Named moves, each a turn or a mirror, and the order they were made in; the first pair answered:
z_188 (before -> after):
[-11.7 -12.8  19.1   5.1  18.9   5.5  21.5   1.6   3.8  -9.6  -8.4  14.5
  -4.3   1.7   1.7   5.9   9.9  -4.0  16.9  -1.4  12.6   6.9  -3.9 -17.0
  -7.5  27.7 -14.3   0.5 -12.6 -16.6  12.8  -1.4   8.8   7.8] -> [  0.4 -13.8  14.3   6.3  21.6  -4.5  20.0   7.0   4.0 -15.2  -0.9  18.4
  -3.3  -3.6   5.2 -10.1  13.9  -5.1  18.3   3.7   3.1  -4.8  -4.9 -11.2
  -9.0  33.8  -4.3  -0.6 -16.6  -7.7   9.0  -3.9   6.3  -1.4]
[ -9.4  24.0   2.8  13.4  36.2  -1.8  -6.5   4.2 -10.8  -6.2 -12.4  11.9
  -0.3   8.5  14.9  -2.3  14.1 -17.0  21.2 -27.6  17.5 -18.8  23.7  33.3
 -14.1   2.3   5.8   7.9  -3.3   6.7  -2.5 -12.9  -4.8 -21.2] -> [-14.8  29.3  15.2   3.1  26.8  18.2   0.5  -1.3  -8.9   0.4 -24.4  -0.7
  -9.1  11.9   6.6  13.5   4.8 -22.6  25.2 -27.9  35.2  -2.6  11.7  21.7
  -6.5  -6.6  -4.9   4.0   2.3  -3.6  -9.6 -11.3 -11.7  -8.8]
[  0.9  23.1   9.5   6.8  29.4 -19.9   4.3  13.2 -42.5  26.3  10.0   7.7
   2.4   8.3 -20.6   9.3 -17.3 -19.3  23.0 -29.1  -8.6   6.3  11.9   7.1
 -13.9 -11.9  -2.0  16.5 -15.1 -27.5 -26.9  14.5   1.4 -13.0] -> [  3.0  17.3   4.4  11.1  32.0 -24.7   1.9   7.6 -46.5  23.6  13.6   8.9
   3.4   3.6 -19.8   1.9 -14.5 -19.5  22.8 -27.2 -12.0  -5.0  16.4   8.9
 -19.6 -11.2   7.2  18.8 -18.4 -18.1 -28.5  11.0  10.9 -17.9]
[ -1.1 -12.6  17.9  14.2   6.8 -15.3  11.6   8.7  23.0  17.0  12.9 -21.4
   6.7   1.6  -3.4  -0.9  16.4  -3.9  13.9 -13.3 -17.0   5.5 -11.8   1.8
  15.5  -3.8   8.7 -23.3 -15.0  -5.6 -11.3   2.8 -18.8   3.7] -> [ -3.1 -11.6  16.9  10.5   8.7 -19.4   9.8  12.2  16.9   8.3  16.6 -17.6
   0.4  -1.6  -1.8  -5.9  14.2  -7.5  10.4 -10.9 -24.3   4.1 -12.0   3.8
  15.5  -2.3  11.6 -17.4 -16.6  -0.7 -13.9   0.7 -21.2   6.1]
z_906 (before -> after):
[ 26.1  -6.2  -7.3  -9.7   3.8 -26.0 -17.6   3.4 -13.6 -10.4  12.9  -0.6
   4.8  -7.6   1.0 -11.5   7.4 -11.0 -11.6  -4.2 -19.4  -4.6   6.3  11.4
  10.5  12.4 -18.4  -8.2 -17.7  15.4  17.8  13.9  -7.7  -5.1] -> [ 11.5  -1.4  -9.8 -20.9   5.6   7.6 -23.5  -2.2  10.4 -17.7 -11.6   5.1
   7.6  -3.7   6.6  -5.6  15.7  -3.5  -3.6  -6.4   4.0   2.8  -9.1   2.1
   7.5  23.6  -6.4 -13.0 -28.7  15.7  19.1   7.1 -15.7 -13.5]
[-26.6 -17.0  24.8  33.4 -69.1 -34.2   5.3  -6.4 -16.9  33.7  32.8  17.8
 -13.9  -5.0  18.8   9.1  11.9  26.1  29.4  -1.4  -9.1 -21.6 -23.2 -33.9
  22.1 -50.0 -52.7  -9.0  30.1 -30.4  -1.4  -2.9  18.1 -13.0] -> [ -5.1 -34.0  15.1  33.1 -12.1 -65.2  -7.1   7.2 -20.6   1.9  72.1  45.7
  -0.7 -27.0  31.9  15.1  10.9  41.2  26.7  39.4 -44.7 -14.8  -7.7  14.7
 -10.8  -7.6 -21.6   0.7   4.2  19.3  19.5  -5.7  20.3 -18.2]
[-28.6  10.4   4.9  -7.1 -11.7  20.4  -4.9 -20.3   6.1 -26.1 -28.5  -9.2
 -16.1  19.9   7.0  -8.4   6.9   1.0  26.2 -14.8  37.7   1.4  27.3  -0.2
  -8.3  -1.2   0.7   2.2  -5.7 -25.7 -20.5  -4.4  -1.9  -3.3] -> [ -1.9   0.8   9.6   4.5 -15.6 -21.9  12.1  -9.5 -35.5 -10.9   3.8 -19.9
 -20.2  10.8   3.4 -15.5  -5.0 -14.4  10.9 -14.9   5.5  -8.1  44.6   9.3
   2.6 -19.4 -13.7   9.1   9.8 -30.2 -31.6   5.9   6.2   7.2]
[ 11.0 -10.4 -16.2  -0.5 -24.1   5.2 -16.5  14.6  44.6 -20.4  11.2   4.0
  26.5 -33.6   7.0 -28.4  20.0  29.5 -19.4  11.9   5.8 -41.0 -34.8  -6.1
   5.1  18.8  43.1   2.1 -18.1  31.3  12.2  -7.1  -3.9   2.6] -> [ -1.9  -5.0  -9.5   4.2 -59.3  14.1  -8.3   3.1  39.8   1.7  -7.7 -13.9
  23.8 -22.4  -0.7 -33.0  19.4  22.6 -23.9  -8.7  18.4 -46.5 -38.4 -35.4
  28.7  -6.1  24.2  -9.8  -6.1   2.8  -7.7  -4.2  -7.2   3.3]
z_488 (before -> after):
[ -1.3   3.1  -8.9  -3.5   0.2  10.2 -23.8 -11.0  43.9  -8.0  21.0  -5.9
  12.8  -8.7  -5.0  16.8  10.9  52.0 -15.6  22.2 -14.4  31.4 -34.6 -17.7
  18.5  15.5  12.3 -10.1  -8.7  50.3  22.5   3.9  -1.6  26.1] -> [ 24.1  -6.9 -13.9  18.3  17.7 -40.3 -20.7   1.7   4.4  -9.1  51.2  -5.5
  11.7 -15.2   3.1  -4.5  -3.8  33.8 -29.9  20.1 -46.2   4.4 -15.0   3.6
  13.9  13.9  18.2   1.1  -8.3  46.7  12.1   1.4   3.8  20.7]
[  6.1  -5.5  10.1   5.2  36.0   1.8  -7.9   0.8 -35.3 -29.1  12.4 -11.8
  19.5 -32.6  10.1 -32.1   0.4   3.8   9.5  25.8  -5.0   1.5  23.0  17.5
 -31.2  15.8  13.2  36.5 -17.7   5.8 -15.8  -9.9   4.2 -36.1] -> [-22.3   2.2   9.6 -14.9  24.5  52.1 -11.9  -8.5   8.4 -24.8 -15.6 -19.1
  15.6 -26.3   5.8  -8.2  16.2  21.3  21.1  26.3  25.1  26.8  -1.1  -4.8
 -24.3   9.2  15.7  19.2 -27.5  11.0 -11.2  -4.4  -0.4 -27.0]
[-18.1 -17.2  24.2  -6.5 -33.8   0.6 -30.5  15.7  18.0 -17.4   2.2  -5.5
  20.2   5.1  18.9  32.4   0.9  23.6   1.5  -8.4  -5.2  46.3 -32.0 -25.7
 -27.4 -10.5 -10.4 -15.6  -2.8   7.6   7.6  29.6  -1.7  14.5] -> [  9.6 -29.6  19.6   7.6 -20.2 -44.4 -27.3  28.8 -27.5 -15.1  37.0   2.7
  21.8   0.7  21.6  10.8  -9.6  12.5  -4.6  -9.4 -37.4  21.2  -7.7  -0.9
 -34.4  -8.1  -5.5   3.4   2.6   6.7   3.6  26.3   6.3   6.2]
[ 23.8   3.4  -5.2   6.9  -7.3 -40.0  21.2  12.3 -41.0   5.4  24.6   1.4
 -11.6  -1.6  -7.0  -2.7 -25.3 -11.1 -10.2  12.1 -38.4  -8.2  16.3  10.7
  -8.1  -8.3 -25.5   4.6  21.7 -13.8 -10.6  13.1   1.2  -0.9] -> [-19.6  13.8   0.1 -16.1 -28.4  36.0   4.5  -6.5  20.8   7.0 -20.9  -2.7
 -18.6   5.3 -14.2  30.0  -7.1  17.8   6.1  16.4  14.4  30.6 -18.3 -26.7
   3.9  -1.7 -29.1 -17.4  15.4 -12.7   3.2  13.8 -10.7  15.7]
z_450 (before -> after):
[ -9.9 -11.8 -27.6  23.4 -36.2  29.0   1.3 -17.9  19.3  22.8 -13.2   1.8
  18.4  25.2   1.6 -16.6  -8.8  13.2   2.2 -16.6  14.6 -24.1   9.0 -45.8
  -0.4  -1.3  -6.5 -14.3  -9.9 -24.8  13.2 -14.1   1.9 -10.6] -> [ -4.4 -22.4 -23.5  14.5 -27.4  34.5  -2.5 -14.0  39.7  22.8   4.9  -0.5
  11.4  11.9  -5.3   8.0 -12.5  30.9  -5.5  11.1  -2.1   5.5 -15.9 -36.7
   8.5  12.9  -7.6 -15.3  -5.5  -1.3  29.1  -1.0  -1.0  11.4]
[ 34.7   7.3  -7.9  19.7  -8.2 -15.9   1.8  43.7 -25.3 -14.9 -39.5   1.2
  -2.9  23.1  15.8 -17.3   4.0  -5.1 -19.5  20.5 -13.4 -15.2  11.9 -37.1
 -28.8  -0.5  -4.4  24.0  -4.8  27.0  -4.8 -25.8  12.7 -34.4] -> [ 42.0   2.7  -6.3  15.5  -3.1 -10.8  -0.3  43.2  -6.5 -14.7 -26.5  -2.7
  -4.6  15.4   7.8 -11.7   5.8  14.3 -27.8  42.7 -27.6   6.6  -6.0 -39.6
 -17.4   5.7  -5.7  20.7  -3.0  44.1  13.0 -18.4  15.8 -19.6]
[  0.9 -17.2 -19.5 -15.4 -14.8 -19.6 -17.1   4.5  18.2  14.9  12.4 -14.4
  -0.2 -17.5  -6.7 -11.8   1.3  13.0 -16.9  34.7 -28.3 -15.0   5.0   8.2
 -11.1   6.5  -8.7 -10.0   9.1   0.9  -4.7   3.1  -7.4  11.1] -> [-10.5  -0.3  -4.0 -21.8  15.1   3.9 -10.8   8.0  17.5   7.1   4.9  -1.8
  -8.1 -19.3 -15.6  12.5  -7.0   3.6   9.0  32.2   1.2   7.5  10.2  26.2
 -33.6  18.8 -11.8   6.4  -7.6   0.2  -0.7   3.9 -17.1  20.1]
[ 17.4  20.5  -8.6  -5.5 -43.4 -16.8 -11.3   0.7  11.2  36.6 -44.1 -13.1
  13.8 -10.2  38.7 -36.6  -3.0 -13.3   9.7  -2.8  14.3 -45.7 -12.0  -7.8
  24.4   1.4  -8.8 -18.7  20.6 -43.9 -32.9 -15.4   1.0 -23.9] -> [ 17.1   9.1  -3.3 -23.9 -30.9 -20.4 -17.8  -1.6  57.1  32.0 -14.2 -14.1
   6.6 -27.8  21.5   8.8   4.1  20.8  -0.3  44.7 -10.2   6.1 -51.6  -3.6
  38.2  19.7  -6.1 -28.4  23.2  -2.3  -3.0   1.5  -0.3  13.7]
Then:
Between the rows of a pair lie 2 to 3 moves.
[-23.7 -20.8 -45.1   1.2  -3.6 -27.6  16.8  38.3 -20.3   0.5  32.9  12.1
 -13.1 -14.1  26.7 -53.6   2.7 -22.0  11.0 -27.2   0.6 -35.4  10.8  -2.3
 -32.9 -10.7  55.1  -2.5  -6.0 -14.7 -22.7 -21.7 -18.3 -23.8] -> [-46.0  -9.2 -42.0  -3.6 -29.9  11.2  12.5  26.5   5.8   4.2  -1.1  -0.9
 -15.6  -3.0  25.6 -46.2  10.4 -14.6  24.1 -38.6  35.8 -25.0  -5.5 -26.2
 -31.3 -18.6  45.8 -17.3  -8.9 -26.4 -21.9 -23.4 -33.8 -19.9]	z_906 z_906 z_488
[ 10.2   2.1   8.0   8.1  -8.3  10.8  17.9   2.6   7.6   7.9   3.9  -3.8
 -23.9  -4.9   4.1   2.7   2.6 -28.9  -3.0 -12.7  11.5   1.8   2.9 -32.2
  15.0 -26.2 -22.7   7.0   6.3  -4.4 -11.1  -7.9  -4.8  -3.3] -> [  6.9   4.3  -1.8   7.9  10.9   7.9   8.1   5.1   5.3 -10.7   1.6  13.3
 -15.5  -8.5  14.6 -16.1   8.1 -26.8   4.4 -12.4  23.1 -12.3  13.1 -17.1
  -9.2  -5.6   1.7  12.8  -9.4   5.9 -10.0 -21.3  -6.2 -28.7]	z_906 z_906 z_450
[ -6.6   4.4  -1.7  16.9  17.0 -21.0  32.7  21.6 -28.9 -34.5  24.5  20.9
 -10.6  21.3 -15.8  -0.2 -28.3 -20.4  13.0   7.1 -15.6   1.6  18.4  26.9
 -16.6   2.4  30.2  22.0  -6.3 -14.2  -7.2  -9.4   8.0 -16.2] -> [-24.2  -4.3  -6.1  -7.4  -8.9  16.5  20.2   6.8  35.0 -21.9  15.3   7.3
  -8.3  17.0 -21.6  22.1  -5.8  27.1   3.4  28.8  -9.8  40.9 -41.2 -13.9
  14.3   0.5  31.2  -3.5   6.0   7.8  13.3   0.9   2.3  15.2]	z_450 z_450 z_488
[-15.8  25.8  17.8  -3.7 -11.8  39.9  -7.1 -28.6  10.7  28.5 -28.6 -31.7
  -3.1  -5.2 -26.7  25.2 -12.1 -18.0   1.0 -20.6  24.1  15.9  -9.9 -19.6
   3.7 -15.5 -43.9  -7.0   6.8 -44.8 -21.5  12.5 -22.6   5.7] -> [ -1.7  18.7  31.4  -8.6  41.8  18.7   2.7  -6.4 -10.2  10.8  -4.1 -10.3
 -11.4 -12.2 -29.6  44.2 -29.5 -32.4   4.4  -2.1   7.4  38.5   6.4  27.8
 -31.3  10.2 -35.8  18.9  -8.2 -24.9  -9.8  12.2 -22.6  12.8]	z_488 z_906 z_188
[ 23.7   3.9  20.8   1.5  -5.9  -9.6 -17.0  -9.4  -2.7  -2.0  19.8 -21.9
  -4.1  -9.7 -21.8  10.1 -16.9   9.7  -3.2  11.8 -13.7   5.0  -8.8  15.8
  33.9 -11.2  -9.5  -5.1  17.0 -17.4  28.6   9.7   2.2  30.1] -> [ 25.8   0.1   5.9   2.7  14.7 -13.0 -31.9 -11.1   3.3 -19.9  26.1  -3.8
   6.0 -15.4  -3.2  -5.6  -6.4  20.6   2.4  16.0 -13.7  -7.4  -1.0  29.5
  15.7  11.4  26.2   0.9  -2.9   8.6  30.9  -1.4  -0.5   8.5]	z_188 z_906 z_488
[  8.5  -5.1  -1.5  20.6   3.1 -16.4   5.3  -7.2 -30.0   4.2  11.6 -10.6
   2.8  15.1 -30.3 -12.6  -6.1 -10.7 -13.1 -15.3   0.7  -7.3   9.4  12.3
 -22.3 -19.9 -29.4  16.5  19.3 -25.5  -9.6  -3.1  -7.3   6.2] -> [  9.4  -0.4  -4.1  18.5 -14.1 -14.0   7.4 -17.2 -24.0   9.6   7.0 -18.1
   1.9  16.7 -23.3 -17.0   7.2  -2.3 -15.8 -20.1  -0.1 -16.1   7.0  -5.9
 -10.6 -21.3 -31.9   2.9  20.8 -22.3 -13.9  -3.3  -7.1   8.3]	z_488 z_450 z_488
